In the data rows, zero lies at 4.5, halfway between 4 and 5.
Some points:
tensor([3, 5, 6, 6, 2, 5, 2, 5, 5, 5, 4, 4, 4, 5, 4, 4, 7, 7, 3, 3, 4, 6, 2, 4])
tensor([3, 3, 5, 8, 4, 3, 9, 8, 5, 6, 6, 1, 5, 6, 4, 6, 5, 6, 5, 3, 7, 6, 4, 4])
tensor([6, 7, 7, 6, 3, 4, 1, 5, 6, 6, 8, 9, 3, 4, 3, 5, 6, 8, 4, 6, 4, 3, 4, 4])
tensor([7, 4, 2, 3, 2, 5, 5, 2, 5, 5, 3, 7, 3, 4, 4, 2, 5, 5, 7, 9, 5, 4, 4, 4])
tensor([7, 3, 3, 4, 7, 7, 4, 4, 5, 4, 6, 4, 4, 6, 8, 5, 4, 3, 2, 4, 4, 4, 7, 7])
tensor([7, 7, 5, 4, 2, 4, 4, 3, 4, 6, 9, 6, 3, 1, 3, 3, 6, 3, 9, 7, 4, 4, 4, 4])
tensor([5, 6, 4, 3, 5, 8, 4, 3, 4, 1, 1, 3, 6, 4, 4, 6, 4, 1, 0, 7, 3, 5, 7, 6])
tensor([6, 8, 5, 4, 4, 1, 3, 3, 4, 4, 8, 7, 5, 6, 2, 1, 6, 5, 7, 4, 1, 1, 3, 4])
tensor([5, 3, 5, 3, 5, 4, 5, 4, 4, 3, 6, 5, 2, 4, 6, 1, 3, 5, 4, 5, 5, 5, 6, 2])
tensor([5, 7, 2, 5, 5, 4, 5, 2, 4, 5, 4, 4, 5, 5, 5, 4, 5, 3, 4, 4, 4, 5, 3, 3])
tensor([5, 3, 4, 5, 4, 8, 5, 2, 0, 5, 6, 5, 4, 3, 6, 7, 4, 3, 3, 4, 3, 7, 6, 7])
tensor([1, 4, 4, 6, 3, 5, 6, 8, 7, 5, 1, 4, 4, 7, 4, 4, 5, 7, 3, 5, 9, 7, 2, 6])
tensor([5, 3, 4, 6, 0, 5, 2, 5, 6, 6, 5, 3, 4, 3, 6, 3, 6, 5, 7, 4, 2, 5, 3, 4])
tensor([4, 4, 3, 5, 4, 4, 5, 6, 3, 3, 4, 3, 7, 5, 3, 4, 6, 5, 4, 4, 4, 3, 1, 3])
tensor([4, 4, 3, 6, 4, 5, 3, 2, 5, 5, 6, 4, 5, 1, 2, 4, 6, 6, 2, 3, 5, 3, 5, 4])
tensor([4, 5, 6, 6, 3, 3, 7, 7, 6, 4, 2, 2, 6, 8, 4, 5, 6, 6, 6, 4, 6, 7, 2, 4])
tensor([3, 1, 4, 5, 0, 4, 6, 4, 7, 5, 3, 5, 6, 9, 3, 5, 6, 5, 3, 2, 8, 8, 3, 3])
tensor([4, 4, 6, 5, 3, 0, 5, 4, 4, 5, 5, 5, 5, 4, 4, 4, 4, 8, 4, 5, 4, 4, 4, 3])
tensor([5, 7, 3, 3, 6, 7, 5, 4, 4, 4, 3, 5, 6, 2, 5, 6, 3, 6, 3, 5, 5, 4, 5, 9])
tensor([4, 4, 2, 3, 8, 6, 3, 3, 1, 3, 1, 5, 6, 4, 8, 5, 4, 3, 5, 6, 6, 3, 4, 5])
tensor([4, 5, 2, 5, 5, 7, 6, 4, 4, 3, 3, 4, 4, 4, 5, 5, 5, 6, 4, 4, 2, 6, 7, 6])
tensor([1, 4, 5, 4, 4, 4, 5, 4, 4, 4, 5, 4, 4, 5, 4, 4, 3, 5, 3, 5, 3, 3, 5, 2])
tensor([2, 5, 4, 1, 5, 5, 6, 4, 4, 5, 3, 6, 5, 4, 6, 7, 5, 3, 5, 5, 4, 3, 8, 9])
tensor([4, 4, 4, 1, 8, 5, 5, 5, 4, 5, 1, 6, 7, 3, 5, 7, 1, 3, 4, 4, 2, 4, 5, 5])
tensor([4, 4, 4, 3, 5, 8, 4, 5, 3, 5, 3, 2, 7, 3, 6, 6, 3, 4, 7, 5, 4, 4, 6, 5])
tensor([3, 3, 6, 4, 3, 3, 3, 3, 4, 8, 5, 5, 5, 4, 5, 2, 3, 3, 2, 5, 4, 4, 3, 6])
tensor([6, 5, 7, 7, 4, 5, 4, 2, 8, 5, 8, 7, 3, 4, 4, 5, 5, 5, 6, 7, 4, 5, 3, 4])
tensor([4, 3, 1, 3, 7, 5, 3, 3, 6, 3, 5, 2, 3, 4, 7, 7, 5, 4, 6, 3, 4, 5, 8, 6])
tensor([5, 6, 7, 7, 4, 4, 5, 4, 7, 6, 7, 5, 5, 3, 5, 1, 7, 5, 8, 8, 1, 1, 3, 4])
tensor([4, 4, 5, 5, 4, 3, 5, 4, 5, 8, 3, 5, 4, 4, 3, 3, 5, 6, 3, 2, 4, 4, 5, 5])
tensor([5, 3, 6, 5, 4, 3, 4, 6, 7, 4, 3, 5, 3, 5, 3, 5, 2, 3, 3, 3, 4, 4, 4, 4])
tensor([4, 4, 5, 2, 4, 4, 5, 5, 4, 6, 4, 4, 4, 4, 4, 5, 5, 5, 4, 6, 5, 6, 6, 4])
tensor([4, 5, 7, 6, 3, 3, 6, 7, 4, 6, 3, 3, 6, 7, 4, 3, 6, 3, 0, 4, 7, 6, 5, 3])
tensor([6, 7, 4, 5, 2, 2, 3, 3, 6, 8, 5, 6, 3, 4, 6, 6, 5, 4, 6, 5, 4, 3, 5, 4])
tensor([4, 3, 5, 4, 5, 2, 3, 5, 3, 6, 5, 3, 6, 7, 6, 6, 5, 3, 4, 3, 3, 5, 5, 4])
tensor([4, 3, 4, 6, 3, 4, 6, 7, 4, 6, 4, 3, 7, 6, 2, 2, 6, 5, 5, 4, 7, 7, 3, 6])
tensor([7, 7, 7, 6, 4, 4, 1, 3, 7, 6, 6, 5, 1, 4, 3, 4, 5, 4, 7, 8, 2, 2, 4, 4])
tensor([3, 5, 6, 4, 8, 7, 3, 5, 3, 3, 0, 4, 4, 0, 7, 6, 3, 3, 5, 5, 4, 4, 5, 5])
tensor([4, 3, 2, 6, 4, 3, 4, 9, 3, 6, 5, 2, 6, 5, 5, 4, 7, 6, 3, 5, 9, 7, 3, 0])
tensor([4, 3, 3, 7, 6, 3, 6, 6, 5, 5, 5, 4, 8, 7, 0, 5, 3, 4, 4, 5, 7, 8, 5, 2])
tensor([3, 5, 5, 6, 4, 4, 7, 7, 6, 7, 4, 4, 7, 7, 4, 2, 5, 5, 4, 3, 5, 7, 3, 4])
tensor([3, 4, 5, 4, 8, 5, 4, 7, 0, 3, 3, 4, 3, 3, 5, 6, 5, 3, 6, 4, 3, 6, 7, 7])
tensor([4, 5, 4, 4, 7, 6, 3, 5, 5, 3, 6, 2, 6, 2, 6, 8, 4, 4, 4, 3, 5, 3, 6, 6])
tensor([5, 5, 4, 3, 5, 4, 4, 4, 6, 4, 4, 5, 4, 3, 3, 4, 6, 4, 4, 5, 6, 4, 4, 3])
tensor([6, 2, 5, 2, 3, 3, 7, 6, 3, 4, 5, 3, 3, 4, 5, 4, 4, 3, 3, 0, 5, 6, 4, 5])
tensor([3, 4, 1, 6, 6, 5, 5, 5, 1, 1, 4, 4, 5, 1, 7, 5, 1, 6, 3, 6, 3, 3, 6, 6])
tensor([4, 6, 5, 4, 4, 5, 3, 5, 3, 4, 6, 6, 3, 3, 3, 2, 0, 4, 7, 6, 6, 0, 3, 3])
tensor([4, 6, 5, 2, 4, 5, 8, 7, 7, 6, 4, 2, 5, 7, 4, 3, 3, 6, 2, 4, 6, 7, 3, 3])
tensor([4, 4, 1, 4, 5, 6, 4, 6, 6, 3, 4, 6, 6, 4, 7, 5, 1, 0, 5, 4, 5, 5, 5, 4])
tensor([8, 5, 6, 5, 3, 4, 6, 5, 6, 5, 7, 8, 3, 3, 4, 6, 6, 5, 7, 5, 1, 1, 2, 4])
tensor([5, 4, 6, 6, 4, 4, 5, 4, 5, 4, 2, 4, 5, 6, 6, 3, 6, 4, 0, 3, 5, 4, 3, 6])
tensor([6, 5, 1, 4, 6, 7, 4, 8, 3, 5, 4, 5, 6, 3, 5, 6, 1, 1, 4, 5, 3, 5, 8, 7])
tensor([3, 3, 4, 5, 4, 3, 4, 5, 3, 5, 2, 5, 6, 6, 5, 2, 6, 7, 4, 1, 6, 7, 4, 3])
tensor([7, 9, 6, 7, 4, 0, 4, 1, 5, 6, 8, 7, 3, 3, 5, 5, 7, 5, 6, 6, 4, 4, 5, 3])
tensor([3, 4, 3, 3, 3, 5, 7, 5, 4, 4, 6, 3, 5, 5, 4, 3, 3, 4, 4, 4, 4, 6, 3, 4])
tensor([6, 7, 4, 3, 5, 6, 4, 4, 3, 0, 3, 5, 3, 6, 5, 5, 5, 2, 5, 2, 5, 5, 8, 6])
tensor([4, 3, 7, 4, 4, 4, 5, 3, 6, 3, 5, 3, 7, 4, 4, 3, 2, 6, 5, 2, 6, 6, 3, 4])
tensor([3, 1, 4, 5, 5, 4, 4, 3, 4, 3, 6, 4, 2, 5, 3, 6, 6, 4, 5, 5, 2, 2, 3, 3])
tensor([4, 5, 4, 3, 4, 4, 2, 2, 5, 4, 4, 5, 3, 5, 2, 5, 5, 5, 4, 4, 3, 3, 3, 4])
tensor([3, 1, 7, 9, 7, 5, 8, 5, 4, 7, 3, 3, 2, 7, 1, 4, 5, 6, 3, 1, 8, 6, 1, 4])
tensor([6, 3, 1, 4, 6, 7, 5, 5, 3, 3, 4, 6, 6, 6, 7, 6, 4, 5, 6, 4, 5, 3, 8, 7])
tensor([5, 0, 8, 6, 4, 4, 8, 7, 5, 4, 4, 4, 6, 6, 4, 4, 5, 4, 3, 5, 9, 6, 5, 4])
tensor([5, 5, 3, 4, 4, 5, 5, 3, 3, 3, 3, 0, 3, 5, 7, 9, 0, 5, 5, 5, 5, 5, 4, 7])
tensor([7, 6, 6, 7, 6, 4, 3, 3, 8, 2, 7, 8, 3, 5, 4, 1, 6, 7, 7, 7, 4, 4, 0, 6])
tensor([9, 9, 8, 4, 3, 6, 2, 4, 6, 6, 9, 6, 2, 5, 3, 3, 4, 7, 9, 6, 4, 4, 5, 3])
tensor([7, 6, 5, 7, 4, 4, 3, 5, 6, 6, 6, 6, 1, 4, 4, 4, 5, 6, 6, 8, 3, 1, 6, 1])
tensor([0, 4, 4, 3, 4, 5, 4, 6, 4, 4, 4, 4, 5, 6, 3, 5, 7, 4, 4, 0, 6, 4, 2, 4])
tensor([5, 5, 5, 4, 6, 7, 4, 4, 2, 4, 5, 0, 5, 5, 4, 6, 3, 4, 5, 4, 4, 5, 4, 9])
tensor([5, 4, 1, 4, 6, 7, 4, 4, 5, 4, 6, 5, 6, 3, 7, 7, 3, 3, 1, 5, 4, 2, 5, 6])
Along one direction, these points spread out more than along any other. Take the direction at right angles to it along which they spread out most. Go by this last direction. How many in every 100 of the points above lie lower along it than each point below? Answers are rounded to whole numbers. More than half of the points above lie lower than the first one.
tensor([4, 6, 3, 3, 7, 6, 6, 3, 2, 4, 4, 6, 5, 6, 6, 8, 3, 4, 3, 4, 4, 3, 5, 4]) 23
tensor([3, 3, 4, 4, 3, 7, 6, 4, 6, 5, 3, 4, 5, 5, 4, 3, 5, 6, 5, 3, 4, 3, 5, 3]) 68
tensor([4, 5, 4, 0, 7, 6, 4, 4, 6, 3, 5, 6, 4, 5, 7, 7, 4, 4, 4, 6, 4, 5, 8, 7]) 1
tensor([3, 4, 6, 5, 6, 6, 5, 4, 4, 2, 5, 5, 6, 5, 6, 6, 4, 3, 6, 4, 5, 5, 7, 7]) 32
tensor([7, 6, 9, 7, 4, 4, 3, 3, 7, 5, 7, 5, 5, 3, 3, 1, 6, 5, 6, 4, 4, 3, 5, 2]) 67
tensor([4, 4, 4, 3, 5, 4, 5, 7, 6, 8, 3, 2, 5, 6, 3, 3, 8, 6, 2, 5, 8, 5, 4, 6]) 81
tensor([6, 3, 4, 5, 4, 5, 5, 5, 2, 2, 0, 4, 3, 7, 7, 7, 4, 3, 5, 6, 4, 5, 6, 4]) 39
tensor([1, 1, 5, 6, 3, 0, 5, 6, 6, 5, 5, 4, 7, 7, 3, 4, 5, 6, 3, 4, 4, 8, 6, 4]) 91
tensor([3, 6, 1, 2, 5, 5, 4, 5, 3, 2, 3, 5, 4, 3, 6, 7, 5, 5, 6, 7, 6, 7, 5, 7]) 23
tensor([7, 2, 4, 3, 4, 2, 3, 3, 4, 5, 4, 3, 3, 5, 3, 4, 4, 5, 3, 4, 2, 3, 3, 4]) 57
tensor([3, 6, 5, 4, 3, 3, 5, 3, 5, 2, 5, 4, 4, 5, 3, 4, 5, 3, 4, 4, 5, 4, 5, 5]) 59
tensor([7, 8, 6, 6, 3, 3, 4, 3, 5, 6, 6, 8, 3, 0, 4, 3, 7, 5, 7, 7, 3, 5, 3, 1]) 43
